(in the rows, 128 means zero)
M: 5 groups of rows, each row roughly a mix of its group's hidden directions; one row fits no group:
M (186 x 10):
[[91,157,99,149,106,118,105,113,142,103],
[138,140,133,165,155,123,141,87,110,96],
[124,100,114,79,125,127,144,157,129,161],
[112,140,159,115,143,134,104,154,78,127],
[145,161,89,144,116,114,131,93,120,157],
[150,143,145,141,100,103,165,136,143,90],
[110,87,153,96,122,117,120,149,118,163],
[152,131,158,107,139,144,74,110,135,127],
[146,152,105,141,172,118,101,147,125,158],
[137,184,134,96,128,155,122,141,148,132],
[150,110,136,95,104,156,94,118,148,102],
[91,117,107,83,113,139,111,126,97,125],
[87,134,106,114,157,143,122,87,113,142],
[96,127,95,161,147,122,155,103,105,141],
[113,130,120,163,103,106,134,105,177,134],
[138,144,122,127,103,116,115,161,161,174],
[143,90,87,96,130,148,119,112,149,136],
[113,146,141,119,107,108,128,131,67,145],
[133,107,104,119,117,177,94,138,153,134],
[157,138,146,108,149,109,92,143,120,168],
[128,114,100,102,110,134,108,94,106,90],
[158,98,120,151,156,152,105,127,153,102],
[134,93,113,106,109,106,177,114,114,129],
[147,130,94,120,158,132,160,105,106,95],
[129,132,84,129,140,143,137,184,124,120],
[119,112,179,123,136,137,113,144,124,83],
[129,173,107,137,112,113,122,173,134,149],
[108,140,104,73,115,110,143,118,114,148],
[126,116,124,147,130,88,135,89,92,102],
[125,141,122,124,101,113,119,126,120,193],
[140,181,135,94,132,147,123,133,142,99],
[145,89,113,161,137,114,138,169,131,148],
[170,79,137,153,146,125,129,110,122,131],
[132,133,83,121,112,121,152,104,88,107],
[129,151,152,77,122,114,96,149,138,116],
[144,138,112,134,145,110,102,175,149,160],
[132,127,114,171,143,87,110,108,108,150],
[106,81,147,117,100,133,124,110,135,93],
[175,136,160,141,122,131,135,156,146,98],
[156,118,100,134,112,118,122,103,162,170],
[136,112,146,116,107,146,136,84,142,85],
[167,101,133,130,86,130,112,124,142,161],
[150,124,140,130,108,138,166,141,149,78],
[107,141,166,112,135,148,82,126,106,111],
[108,118,138,93,121,125,144,96,177,122],
[114,112,126,113,129,131,142,149,93,183],
[122,178,90,143,148,146,119,110,144,124],
[166,152,139,151,125,99,82,124,130,131],
[147,114,115,133,110,121,121,184,161,142],
[89,110,137,147,160,155,130,99,154,122],
[97,133,153,126,177,112,144,123,123,96],
[140,117,112,187,141,110,124,160,129,139],
[124,128,145,117,134,118,137,177,84,154],
[99,141,83,170,122,145,142,118,141,130],
[98,150,96,120,149,117,146,106,91,149],
[99,131,102,111,129,145,134,75,148,113],
[138,167,179,122,120,147,120,140,135,102],
[110,122,119,148,155,111,84,113,115,166],
[142,124,174,151,99,126,146,90,133,135],
[148,157,105,150,108,103,143,154,91,121],
[115,121,90,146,133,156,168,113,101,111],
[113,163,144,135,138,140,106,164,110,167],
[123,109,143,128,160,152,133,92,173,122],
[116,127,80,125,107,163,125,118,156,152],
[121,193,115,127,142,115,110,143,122,144],
[114,95,78,130,119,127,103,108,147,144],
[156,146,117,93,146,144,165,132,116,95],
[172,135,89,148,136,136,147,149,102,121],
[79,123,135,134,168,159,144,129,142,134],
[122,130,148,131,148,112,154,137,74,100],
[116,96,120,106,128,131,124,167,156,168],
[93,114,101,130,131,97,104,168,146,126],
[181,130,154,117,131,130,136,154,120,162],
[121,103,143,131,127,189,153,140,118,116],
[116,130,184,136,130,116,136,99,114,160],
[103,135,147,155,149,127,147,159,129,174],
[104,166,123,149,148,138,86,151,134,146],
[114,130,174,114,159,101,111,99,127,109],
[126,148,150,82,92,102,124,143,122,148],
[166,112,106,126,101,127,115,108,118,83],
[105,111,106,88,132,126,108,85,118,146],
[108,179,99,127,135,110,143,142,127,97],
[109,127,121,119,136,138,162,71,105,132],
[143,150,109,76,109,111,111,140,148,109],
[137,183,126,124,154,128,117,153,130,96],
[86,133,113,101,137,143,133,175,109,126],
[87,142,129,136,111,100,145,100,166,120],
[152,125,117,120,126,103,69,136,138,153],
[139,141,143,153,142,128,122,170,172,152],
[119,104,118,119,155,161,158,103,147,95],
[119,121,108,108,118,97,81,113,161,122],
[149,109,128,150,91,156,109,130,140,170],
[138,140,71,126,104,116,105,121,154,142],
[112,125,103,79,151,135,131,131,90,111],
[120,147,142,123,60,127,119,126,130,111],
[120,100,95,152,128,124,91,137,102,157],
[125,145,123,140,93,157,112,76,135,135],
[136,115,102,117,86,127,133,125,99,84],
[149,113,153,108,111,134,138,80,119,95],
[128,140,134,133,61,128,127,152,110,123],
[152,78,142,128,110,127,101,104,133,154],
[157,145,134,141,152,163,120,137,153,86],
[127,105,140,175,127,157,127,147,133,167],
[96,158,115,82,107,140,150,146,128,124],
[152,135,146,145,142,126,83,149,168,118],
[162,169,150,119,112,121,146,162,110,137],
[154,153,129,180,119,139,111,113,141,102],
[98,132,145,88,146,153,152,110,124,97],
[135,122,63,144,119,117,138,151,117,142],
[104,108,115,153,127,159,140,77,131,115],
[128,142,141,96,133,152,119,73,120,106],
[95,89,140,99,120,158,150,106,136,122],
[97,132,106,148,89,113,148,134,127,88],
[98,110,125,166,149,155,157,111,149,115],
[131,130,166,134,132,87,121,85,143,109],
[174,127,137,134,137,120,133,183,136,139],
[138,156,145,127,134,112,190,132,133,111],
[122,133,128,158,130,77,112,98,114,154],
[128,143,151,127,154,127,132,150,68,120],
[145,119,125,131,149,104,83,126,125,175],
[96,132,141,140,178,114,137,127,91,117],
[166,144,107,83,138,122,130,138,152,103],
[117,155,172,148,138,102,164,127,113,119],
[127,132,125,140,123,148,152,68,153,143],
[147,145,104,137,142,90,134,161,94,148],
[157,147,103,147,122,109,112,126,153,174],
[135,127,176,150,143,128,127,171,154,126],
[127,108,93,122,133,127,141,79,162,115],
[97,142,108,129,155,133,157,164,159,115],
[155,101,154,166,141,117,106,135,114,160],
[107,118,142,75,86,139,125,138,137,123],
[124,102,112,157,129,80,110,128,126,162],
[101,134,118,153,123,149,118,117,161,80],
[174,160,128,85,130,119,115,135,146,132],
[128,78,126,127,142,138,96,91,137,145],
[105,129,89,108,121,177,133,133,151,141],
[102,122,167,123,129,139,74,128,112,135],
[118,137,96,116,150,116,93,157,160,151],
[152,182,118,131,144,123,135,153,148,101],
[128,150,149,108,135,101,169,137,93,104],
[108,109,93,149,148,114,102,152,146,161],
[140,119,118,133,79,80,124,144,121,114],
[130,94,154,95,144,117,166,125,135,156],
[131,86,132,150,102,113,93,123,124,163],
[149,121,128,156,113,138,103,106,122,182],
[105,119,106,70,143,140,119,132,103,120],
[129,129,139,78,131,118,132,163,149,92],
[116,139,133,122,116,118,127,179,85,105],
[99,105,119,83,119,143,91,123,117,111],
[172,106,127,130,91,143,93,126,110,135],
[93,112,116,131,178,151,114,104,141,132],
[121,96,91,130,114,119,111,154,125,171],
[154,102,104,159,158,142,119,149,155,109],
[167,120,126,105,152,147,163,103,138,104],
[130,157,105,135,164,145,122,86,132,100],
[101,101,179,106,125,127,131,116,108,151],
[114,123,122,155,96,100,136,149,157,165],
[93,87,116,117,146,103,135,98,122,150],
[134,77,93,128,125,129,128,106,161,116],
[154,87,154,153,112,163,112,119,125,115],
[156,107,131,152,165,142,137,89,102,133],
[139,128,116,122,137,134,95,68,141,111],
[150,125,134,173,136,84,146,132,108,109],
[108,98,141,153,143,158,161,162,124,141],
[91,94,146,100,141,144,150,157,118,117],
[97,82,113,137,116,95,125,145,132,101],
[128,159,128,106,144,109,81,118,120,163],
[99,110,134,155,111,115,84,136,128,163],
[128,116,180,109,114,139,114,126,168,146],
[125,107,180,116,107,145,154,138,110,105],
[101,117,163,137,180,133,134,139,125,103],
[122,136,152,168,137,85,156,104,126,137],
[128,109,106,99,119,127,74,134,150,149],
[124,139,148,145,120,118,132,176,107,171],
[87,135,120,87,104,114,99,127,133,150],
[126,138,102,112,108,125,106,73,104,131],
[142,97,124,122,125,116,107,180,138,160],
[125,89,131,117,131,126,133,119,91,177],
[151,141,137,148,103,102,161,147,95,153],
[153,87,143,133,128,126,142,94,167,142],
[95,129,105,120,153,160,109,85,120,128],
[143,121,94,168,124,106,142,98,103,109],
[91,161,118,156,99,119,119,102,110,113],
[125,112,106,155,140,127,112,68,120,137],
[111,147,107,123,128,175,153,124,162,106],
[115,129,151,112,153,107,124,84,124,88]]
which group is each row in? (one row of each group first):
[156,100,102,113,140,162,101,99,139,116] => N
[105,104,167,137,119,131,105,159,113,160] => K
[169,119,150,152,113,109,138,160,95,122] => R
[107,126,100,153,128,117,168,94,128,99] => W
[126,89,172,111,124,129,117,130,117,88] => U

[155,102,160,127,133,97,105,97,126,154] => U
[125,97,126,122,114,86,92,161,134,144] => K
[139,135,87,139,143,150,131,124,182,123] => U
[95,161,135,132,113,92,94,107,126,145] => W
[151,163,151,146,124,116,174,154,125,120] => N
[154,138,107,97,82,128,125,104,101,136] => R
[157,126,143,143,159,138,79,99,136,122] => W
[69,148,124,115,132,106,127,106,118,106] => N
[133,128,95,109,150,130,116,129,74,103] => R
[97,152,143,137,136,149,147,156,154,165] => U
[113,137,127,153,113,155,118,163,140,175] => K
[117,144,128,130,165,161,108,89,102,142] => W
[119,124,94,115,182,123,142,156,116,118] => U
[153,147,136,157,144,122,136,115,113,73] => U
[167,100,91,121,121,135,147,150,140,156] => N
